Here are some points, one per row:
[ 0.87 -0.97  0.9  -0.78 -2.35  1.78  1.1   0.36 -0.96 -0.84 -0.36 -0.83  0.14  0.71]
[-0.8  -0.03 -0.28 -0.81  0.76 -0.51  0.65 -0.46  1.13  1.61  0.82 -0.21 -0.05  0.4 ]
[ 3.24 -0.67  1.16  2.27  0.46  0.13 -0.22  1.4  -0.21 -2.66  0.81 -0.11 -0.08  0.7 ]
[-0.72  0.76 -1.12  0.09  0.83  0.09 -1.45 -1.46  1.31  0.81 -1.22  1.16  1.02 -0.67]
[ 2.23 -0.75  1.65  0.03 -2.04  1.78  0.69  0.99 -1.23 -1.93  0.05 -1.06 -0.14  0.31]
[-0.34  0.51 -0.72  0.01 -0.06  1.97 -1.92 -0.58 -0.99 -1.43 -1.83  0.38  0.27 -1.3 ]
[-2.55  0.07 -0.47 -1.95 -0.22 -0.78  2.23 -1.17  0.36  3.32 -0.36 -0.84  0.25  0.44]
[-2.65  0.41 -2.46 -1.31 -0.56 -1.27 -2.18 -1.77 -0.12 -0.06 -1.06  0.33  0.58 -2.03]
[ 0.21  0.69  0.49 -0.33 -0.85 -0.71  0.43  0.8  -0.83 -0.12  1.03 -0.48 -1.    0.34]
[-1.73  0.13 -1.04 -0.67 -2.19  1.64 -0.82 -0.51 -1.13 -0.81 -1.98 -0.13  0.36 -0.7 ]
[ 1.99 -0.47  1.92  0.76 -1.03  1.96  1.77  0.94 -0.68 -0.44  0.08 -0.43  0.02  1.57]
[ 3.42 -0.36  1.24  1.2  -0.52  1.   -1.14  1.03 -0.58 -3.53  0.1  -0.51 -0.73 -0.19]
[-2.26  0.69 -1.28 -0.24  1.34 -0.09  0.07 -0.77  1.14  2.17 -0.56  0.54  0.56 -1.34]
[ 0.34  0.69 -1.13  0.39  0.78 -2.52 -1.67  0.36 -0.74 -1.33  0.71  1.16 -0.62 -1.75]
[-0.05  0.07 -0.21  0.25  1.35 -0.62  0.45  0.08  1.35  1.49  0.48  0.83  0.33  0.55]
[-0.11 -1.27  1.57 -0.13 -1.87  2.06  3.66  0.15 -0.2   1.18 -0.28 -1.68 -0.05  2.3 ]
[ 2.1  -0.98  1.61  0.57 -2.05  1.05 -1.36  1.18 -2.03 -3.21 -0.24 -0.4  -0.91  0.41]
[ 1.38 -0.47  0.84  0.18 -0.73  0.52 -0.3   1.06 -0.96 -1.63  0.27  0.05 -0.4   0.12]
[-0.88  0.39  0.71 -0.05  0.32  0.41  0.91 -0.18  0.98  1.41 -0.55 -0.54  0.58  0.47]
[ 1.44  0.21 -0.84  1.01  1.35 -1.87 -2.28  0.57  0.94 -1.06  1.37  0.72 -0.01 -0.8 ]
[-1.2   0.61 -0.92 -1.06  0.66  0.19 -1.99 -0.8  -0.61 -0.32 -0.6   0.59  0.02 -1.01]
[-1.11  0.02 -0.16  0.33  1.7  -1.45  1.47 -0.16  0.88  2.49  1.04 -0.1   0.02  0.65]
[-0.74  0.69 -0.92  0.31  1.91 -1.49  0.03 -0.75  1.57  1.98  0.53  0.82  0.5  -0.08]
[-2.65  0.22 -0.11 -1.16  0.4  -1.74  1.05 -0.55  0.19  1.93  0.28 -0.03 -0.59  0.2 ]
[ 0.6  -0.19 -0.43  1.09  2.61 -1.54  0.83  0.24  1.44  1.    1.45  0.75 -0.08  0.71]
Along one direction, these points spread out more than along any other. Where along it does each point below lie, from 0 to 99? 50 is the average, and the first point above lies past it.
[ 1.44  0.21 -0.84  1.01  1.35 -1.87 -2.28  0.57  0.94 -1.06  1.37  0.72 -0.01 -0.8 ] 50
[ 0.6  -0.19 -0.43  1.09  2.61 -1.54  0.83  0.24  1.44  1.    1.45  0.75 -0.08  0.71] 41
[ 0.87 -0.97  0.9  -0.78 -2.35  1.78  1.1   0.36 -0.96 -0.84 -0.36 -0.83  0.14  0.71] 65
[-2.26  0.69 -1.28 -0.24  1.34 -0.09  0.07 -0.77  1.14  2.17 -0.56  0.54  0.56 -1.34] 29
[-0.8  -0.03 -0.28 -0.81  0.76 -0.51  0.65 -0.46  1.13  1.61  0.82 -0.21 -0.05  0.4 ] 38
[-1.73  0.13 -1.04 -0.67 -2.19  1.64 -0.82 -0.51 -1.13 -0.81 -1.98 -0.13  0.36 -0.7 ] 52
[ 1.99 -0.47  1.92  0.76 -1.03  1.96  1.77  0.94 -0.68 -0.44  0.08 -0.43  0.02  1.57] 68
[-2.55  0.07 -0.47 -1.95 -0.22 -0.78  2.23 -1.17  0.36  3.32 -0.36 -0.84  0.25  0.44] 28
[ 0.34  0.69 -1.13  0.39  0.78 -2.52 -1.67  0.36 -0.74 -1.33  0.71  1.16 -0.62 -1.75] 48
[ 2.23 -0.75  1.65  0.03 -2.04  1.78  0.69  0.99 -1.23 -1.93  0.05 -1.06 -0.14  0.31] 75
[-2.65  0.41 -2.46 -1.31 -0.56 -1.27 -2.18 -1.77 -0.12 -0.06 -1.06  0.33  0.58 -2.03] 33
[-0.88  0.39  0.71 -0.05  0.32  0.41  0.91 -0.18  0.98  1.41 -0.55 -0.54  0.58  0.47] 43
[-0.74  0.69 -0.92  0.31  1.91 -1.49  0.03 -0.75  1.57  1.98  0.53  0.82  0.5  -0.08] 31
[-1.2   0.61 -0.92 -1.06  0.66  0.19 -1.99 -0.8  -0.61 -0.32 -0.6   0.59  0.02 -1.01] 43
[-0.72  0.76 -1.12  0.09  0.83  0.09 -1.45 -1.46  1.31  0.81 -1.22  1.16  1.02 -0.67] 37
[-1.11  0.02 -0.16  0.33  1.7  -1.45  1.47 -0.16  0.88  2.49  1.04 -0.1   0.02  0.65] 34
[ 3.24 -0.67  1.16  2.27  0.46  0.13 -0.22  1.4  -0.21 -2.66  0.81 -0.11 -0.08  0.7 ] 73
[ 0.21  0.69  0.49 -0.33 -0.85 -0.71  0.43  0.8  -0.83 -0.12  1.03 -0.48 -1.    0.34] 54
[ 3.42 -0.36  1.24  1.2  -0.52  1.   -1.14  1.03 -0.58 -3.53  0.1  -0.51 -0.73 -0.19] 78
[-0.05  0.07 -0.21  0.25  1.35 -0.62  0.45  0.08  1.35  1.49  0.48  0.83  0.33  0.55] 40
